[-86 110 -31  -9  86  73  78] -> Z_825
[-10  76 -91 -35 112  80  86] -> Z_360
[-86 109 -32 -10  84  72  78] -> Z_121
[-90 112 -35 -10  86  76  80] -> Z_750
order: [-86 -32 -10  72  78  84 109] => Z_121
order: [-10 -90 -35  86  80  76 112] => Z_750

[ 24 -26   4   4 -33 -54  17  15  66   6  16 -45 -40 -34  11  -9 -39 -28
  51  25   0 -70 -45  35  44  -2 -74   6  44   3 -50  10  -2  23  49  41
  50 -35  16  71  -7 -16  50 -25   0 -68 -23 -68 -23   8  -8 -51  11  17
 -36   2] : Z_457
[  8  10 -10   1 -62 -69  14 -52  37  22  12 -79 -16  32 -13   8 -27 -61
  24  42  34 -37 -42  32  20   0 -48 -54  72  10  13  41 -14   7  30  78
  51 -11  55  12 -12 -34  65  34  -9  19 -30  -3  23  10 -18 -19  40  48
 -27  25] : Z_393
[-42 -38 -12  26 -27 -11   3 -28   9  91  25 -76  11  -3  25  -4 -40 -14
  44 -35  -5  -9  -1  -4  28 -40 -41   1  99 -15 -96  -7  24  12  12 -20
  -2  -8 -31  16  10 -58   5  30  10 -59 -23 -30   7  20 -11  -2 -71  41
 -33 -70] : Z_519
[  2 -31 -48 -74  29  26  -5 -53 -61 -30 -25   3 -27 -41 -27 -24  50  14
 -17  -5  22  86  38 -20  -2  24  59  -7   0 -32  58  50 -26  16 -15 -65
 -88  22 -37 -13 -16  -1 -34  13 -20  20  77 -39  28  16  19  31 -22  -4
 -21 -19] : Z_780
[-48 -31 -70 -84  40  59   3  15  45 -31 -17  28 -33 -51 -47   0 -19   8
 -10 -32   7 -29  14 -26  -8  60  46   7 -51  16  38 -24 -53 -11 -38 -71
   1  26 -39   2 -16  70 -25 -13 -34 -39  26 -26  -3 -21  69  31  32 -35
  17   9] : Z_520
[ -5   3 -24  -1  21  91  -2 -42 -42 -17  24  26  44  11 -13 -26 -11  78
 -59  17   3  69   2 -24   6   0  89  14  12  20  -6 -29  37 -48 -38 -33
 -71  45  10  -9 -13 -22 -43  42 -11   9  26  60 -11   0   1  71 -62  -6
  28   9] : Z_967
[-37  14  24  32 -42  10  55 -27  65  -3   8 -10 -69  48  78  37 -54  23
  34 -13 -79 -11 -14  30  12  25  41  20 -30   1   7  10   8  22 -34  -9
  32 -27 -61  42 -16  19  34 -12 -48  13  51 -18 -51  12 -62  10 -19  40
   0  72] : Z_486
[ 71  46  32  62  -1  -2   9  -5 -62 -63  19 -38  29  37  50 -57  26  56
 -13  30  -6  18  -3 -25  -6 -14 -32 100 -24 -47  42 -28  22   7  -9  63
 -22   4  50  16  12 -45  40 -45  11  21 -22  42 -25 -26 -24  -9 -38 -25
  30  19] : Z_436
[-68  18 -57 -47  34   5 -18  17  64 -30 -18  35 -42  10 -48  -3 -29  -3
 -30  -4   4 -77  -8 -30 -20  75  24 -26 -32  35  65   8 -50 -17 -46   1
  38  20  26 -37  18  49 -10  24 -17  21  -4  19  32 -35  78  33  42   0
  27  45] : Z_63
[ 66  -9 -24 -44 -42  37  60 -64 -53 -48  26 -67  -8 -45 -13   3  19  -4
 -32  60  41  63 -21  41  25 -15  25  12  50 -26   8  21   9  -2  31  25
 -45  35  23  65 -68   6  50  11 -21  -5  31  -8 -21  21 -53  13   0  23
  -2  31] : Z_403
[-48 -31 -70 -84  40  59   3  15  45 -31 -17  28 -33 -51 -47   0 -19   8
 -11 -32   7 -29  14 -26  -8  60  21   7 -51  16  43 -24 -53 -11 -38  59
   1  11 -39   2 -16  70 -25 -13 -34 -39  26 -26  -3 -21  69  31  32 -35
  17   9] : Z_331
[-46  -1 -56 -45  -6   0  -9 -65  30   6  13  -2 -23   1 -50 -16 -37   3
 -39  39  22  -3 -32   5  27  39  49 -81  80  50   9  57  -2 -34 -15  13
 -26  26  45 -10  -1 -35 -10  93 -10  24  27  14  38  14  29  61 -15  60
 -17  32] : Z_791
order: [ 19  30 -25 -38  -9 -24 -26 -25  42 -22  21  11 -45  40 -45  12  16  50
   4 -22  63  -9   7  22 -28  42 -47 -24 100 -32 -14  -6 -25  -3  18  -6
  30 -13  56  26 -57  50  37  29 -38  19 -63 -62  -5   9  -2  -1  62  32
  46  71] => Z_436
order: [ 25 -27  48  40 -19 -18  10  23  -3 -30  19  -9  34  65 -34 -12  12  55
 -11  51  78  30   7 -14  41  13  10  72 -54 -48   0  20  32 -42 -37  34
  42  24 -61 -27   8 -13  32 -16 -79  12  22  37 -52  14 -69 -62   1 -10
  10   8] => Z_393
order: [ 65 -24  21  -2  41 -42 -21   0  -2  -9  35  12 -64  50 -32  60  63  25
 -44  50  23  25 -53 -13 -68  -8  -8 -48 -21   6  11 -15  -5  21  23  31
  31 -21   9  60  41  26   8 -53  25  19  13   3 -45 -67  66  37 -26  31
  -4 -45] => Z_403

